[[ 24.4  10.5  40.3 -11.8 -42.8  26.9 -15.5  17.9 -14.8  12.6]
 [-20.9 -11.8 -27.0   5.7  42.2 -19.0   5.9 -22.5  19.5 -11.6]
 [ 35.8  -3.5  39.1  -8.3 -52.5  33.0 -15.5  22.1 -13.6  25.1]
 [ 12.4  38.1  29.7 -21.3 -40.0  14.0 -19.3  10.3 -21.9  -8.5]
 [-24.0  -6.5 -29.5   0.2  27.3 -16.0   8.0 -25.7   5.7 -17.8]
 [ 27.9   3.1  41.0   4.9 -25.3  19.8  -5.9  36.0  -2.7  26.7]
 [  8.4 -18.8   0.3  -9.3 -21.4  15.9  -6.5 -11.4  -5.9   9.2]
 [ 26.3  20.8  45.3 -20.0 -56.6  30.8 -20.0  19.9 -24.1  12.1]]
->
[[-14.8  12.6  24.4  10.5  40.3 -11.8 -42.8  26.9 -15.5  17.9]
 [ 19.5 -11.6 -20.9 -11.8 -27.0   5.7  42.2 -19.0   5.9 -22.5]
 [-13.6  25.1  35.8  -3.5  39.1  -8.3 -52.5  33.0 -15.5  22.1]
 [-21.9  -8.5  12.4  38.1  29.7 -21.3 -40.0  14.0 -19.3  10.3]
 [  5.7 -17.8 -24.0  -6.5 -29.5   0.2  27.3 -16.0   8.0 -25.7]
 [ -2.7  26.7  27.9   3.1  41.0   4.9 -25.3  19.8  -5.9  36.0]
 [ -5.9   9.2   8.4 -18.8   0.3  -9.3 -21.4  15.9  -6.5 -11.4]
 [-24.1  12.1  26.3  20.8  45.3 -20.0 -56.6  30.8 -20.0  19.9]]

[[ 23.3 -25.8 -44.0  11.6 -21.3 -14.6 -63.4 -29.3 -36.9  -6.2  11.6]
 [ 11.7 -53.7 -33.3  39.4 -62.1  10.8 -46.5 -18.5 -61.3  50.8  16.9]
 [ 12.5 -34.5  65.0  35.2 -59.9 -13.1  13.0  20.6  44.8  32.6 -19.9]
 [-28.6  61.8 -24.8 -14.8  12.0  62.7  22.3  -9.6 -38.1  39.2   0.8]
 [ 23.8 -45.8 -53.2  40.8 -24.1  -0.7 -38.6   6.3 -23.7 -24.5  -2.7]
 [ 68.3 -19.2 -11.7  24.0 -33.8  11.3 -32.6 -35.7 -29.4  10.8 -15.7]]
->
[[ -6.2  11.6  23.3 -25.8 -44.0  11.6 -21.3 -14.6 -63.4 -29.3 -36.9]
 [ 50.8  16.9  11.7 -53.7 -33.3  39.4 -62.1  10.8 -46.5 -18.5 -61.3]
 [ 32.6 -19.9  12.5 -34.5  65.0  35.2 -59.9 -13.1  13.0  20.6  44.8]
 [ 39.2   0.8 -28.6  61.8 -24.8 -14.8  12.0  62.7  22.3  -9.6 -38.1]
 [-24.5  -2.7  23.8 -45.8 -53.2  40.8 -24.1  -0.7 -38.6   6.3 -23.7]
 [ 10.8 -15.7  68.3 -19.2 -11.7  24.0 -33.8  11.3 -32.6 -35.7 -29.4]]

[[-39.2  -2.4  21.3  -7.1  -9.6  -9.6   5.8   0.7   7.8   5.7]
 [-32.5   9.2  -1.3  -3.3  15.5  -2.3  12.3  -9.7  -3.5 -12.8]
 [ 48.1 -10.9   4.9  13.5 -20.9   2.2 -18.5  22.9  16.9  19.1]
 [ 22.6  -6.0  -2.0   1.5  -8.1   1.3  -8.0   4.6   2.1   7.1]
 [-60.6  10.4   7.5  -0.6  13.3  12.2  31.4  -4.5   8.8  -6.2]
 [-13.7   4.6  -0.2  -3.7   1.5 -20.9 -10.9  -2.4  -2.9   1.8]
 [ 36.0  -1.5  -8.5   2.4  -1.8 -21.7 -27.9   2.8  -4.3   0.5]
 [ 22.0 -10.0   7.9   7.4 -24.5 -12.1 -21.0  21.6  22.3  28.9]
 [  2.5   3.4 -13.3  -7.7  16.3  10.0   9.8 -18.5 -20.8 -20.0]]
->
[[  7.8   5.7 -39.2  -2.4  21.3  -7.1  -9.6  -9.6   5.8   0.7]
 [ -3.5 -12.8 -32.5   9.2  -1.3  -3.3  15.5  -2.3  12.3  -9.7]
 [ 16.9  19.1  48.1 -10.9   4.9  13.5 -20.9   2.2 -18.5  22.9]
 [  2.1   7.1  22.6  -6.0  -2.0   1.5  -8.1   1.3  -8.0   4.6]
 [  8.8  -6.2 -60.6  10.4   7.5  -0.6  13.3  12.2  31.4  -4.5]
 [ -2.9   1.8 -13.7   4.6  -0.2  -3.7   1.5 -20.9 -10.9  -2.4]
 [ -4.3   0.5  36.0  -1.5  -8.5   2.4  -1.8 -21.7 -27.9   2.8]
 [ 22.3  28.9  22.0 -10.0   7.9   7.4 -24.5 -12.1 -21.0  21.6]
 [-20.8 -20.0   2.5   3.4 -13.3  -7.7  16.3  10.0   9.8 -18.5]]

[[  4.8  12.5 -37.4  -6.8  -7.0 -37.1 -28.3]
 [-53.3  21.2  13.0   5.0  15.7 -20.8 -23.4]
 [ 16.2 -11.5  38.3  22.0  27.5  30.2  55.8]
 [ 32.6 -27.8 -17.3   3.2 -11.7   5.9  13.9]
 [ 25.3 -10.4  23.8  23.3  37.2  22.8  37.7]
 [-20.4  16.9 -43.6  -9.6  -5.2 -66.0 -54.0]
 [-12.8  -1.8  23.9   0.1  29.4   0.4  13.5]]
->
[[-37.1 -28.3   4.8  12.5 -37.4  -6.8  -7.0]
 [-20.8 -23.4 -53.3  21.2  13.0   5.0  15.7]
 [ 30.2  55.8  16.2 -11.5  38.3  22.0  27.5]
 [  5.9  13.9  32.6 -27.8 -17.3   3.2 -11.7]
 [ 22.8  37.7  25.3 -10.4  23.8  23.3  37.2]
 [-66.0 -54.0 -20.4  16.9 -43.6  -9.6  -5.2]
 [  0.4  13.5 -12.8  -1.8  23.9   0.1  29.4]]

[[ -0.3  -1.2 -70.7 -23.4   6.3]
 [  1.0  17.8  20.1  10.8   1.0]
 [  4.8 -10.4  70.5 -10.8   3.0]
 [  2.4  -5.7  48.6  -6.5   6.9]
 [ -2.4   1.1 -60.9   9.2  -7.5]]
->
[[-23.4   6.3  -0.3  -1.2 -70.7]
 [ 10.8   1.0   1.0  17.8  20.1]
 [-10.8   3.0   4.8 -10.4  70.5]
 [ -6.5   6.9   2.4  -5.7  48.6]
 [  9.2  -7.5  -2.4   1.1 -60.9]]

[[-12.4  -2.2  -1.6  14.8 -11.7  10.6 -30.3   7.7  -3.5   2.9 -37.5 -38.0
  -46.9  -1.7]
 [-38.7 -11.6   9.7  12.8 -38.0 -28.6 -17.2  24.4   1.3  13.2 -24.0 -32.6
  -10.2 -13.7]
 [-41.6 -21.8  26.5   3.3 -55.9 -21.9 -11.1  30.4  -2.7   9.3  -1.1 -26.2
  -13.5 -16.0]
 [-32.7 -13.3  12.3  17.8 -31.8 -12.8 -27.2  18.8   5.8  12.1 -15.7 -37.7
  -22.9  -9.1]
 [ -5.2  -3.2 -11.9  11.7 -15.3   9.4 -39.6   6.6  16.4   5.9 -22.8 -40.2
  -45.4  -2.5]
 [ -2.2  12.0 -15.2   6.8  17.0  21.0 -46.1  20.5  -2.3   3.8 -44.1 -21.5
  -60.5   4.7]]
->
[[-46.9  -1.7 -12.4  -2.2  -1.6  14.8 -11.7  10.6 -30.3   7.7  -3.5   2.9
  -37.5 -38.0]
 [-10.2 -13.7 -38.7 -11.6   9.7  12.8 -38.0 -28.6 -17.2  24.4   1.3  13.2
  -24.0 -32.6]
 [-13.5 -16.0 -41.6 -21.8  26.5   3.3 -55.9 -21.9 -11.1  30.4  -2.7   9.3
   -1.1 -26.2]
 [-22.9  -9.1 -32.7 -13.3  12.3  17.8 -31.8 -12.8 -27.2  18.8   5.8  12.1
  -15.7 -37.7]
 [-45.4  -2.5  -5.2  -3.2 -11.9  11.7 -15.3   9.4 -39.6   6.6  16.4   5.9
  -22.8 -40.2]
 [-60.5   4.7  -2.2  12.0 -15.2   6.8  17.0  21.0 -46.1  20.5  -2.3   3.8
  -44.1 -21.5]]
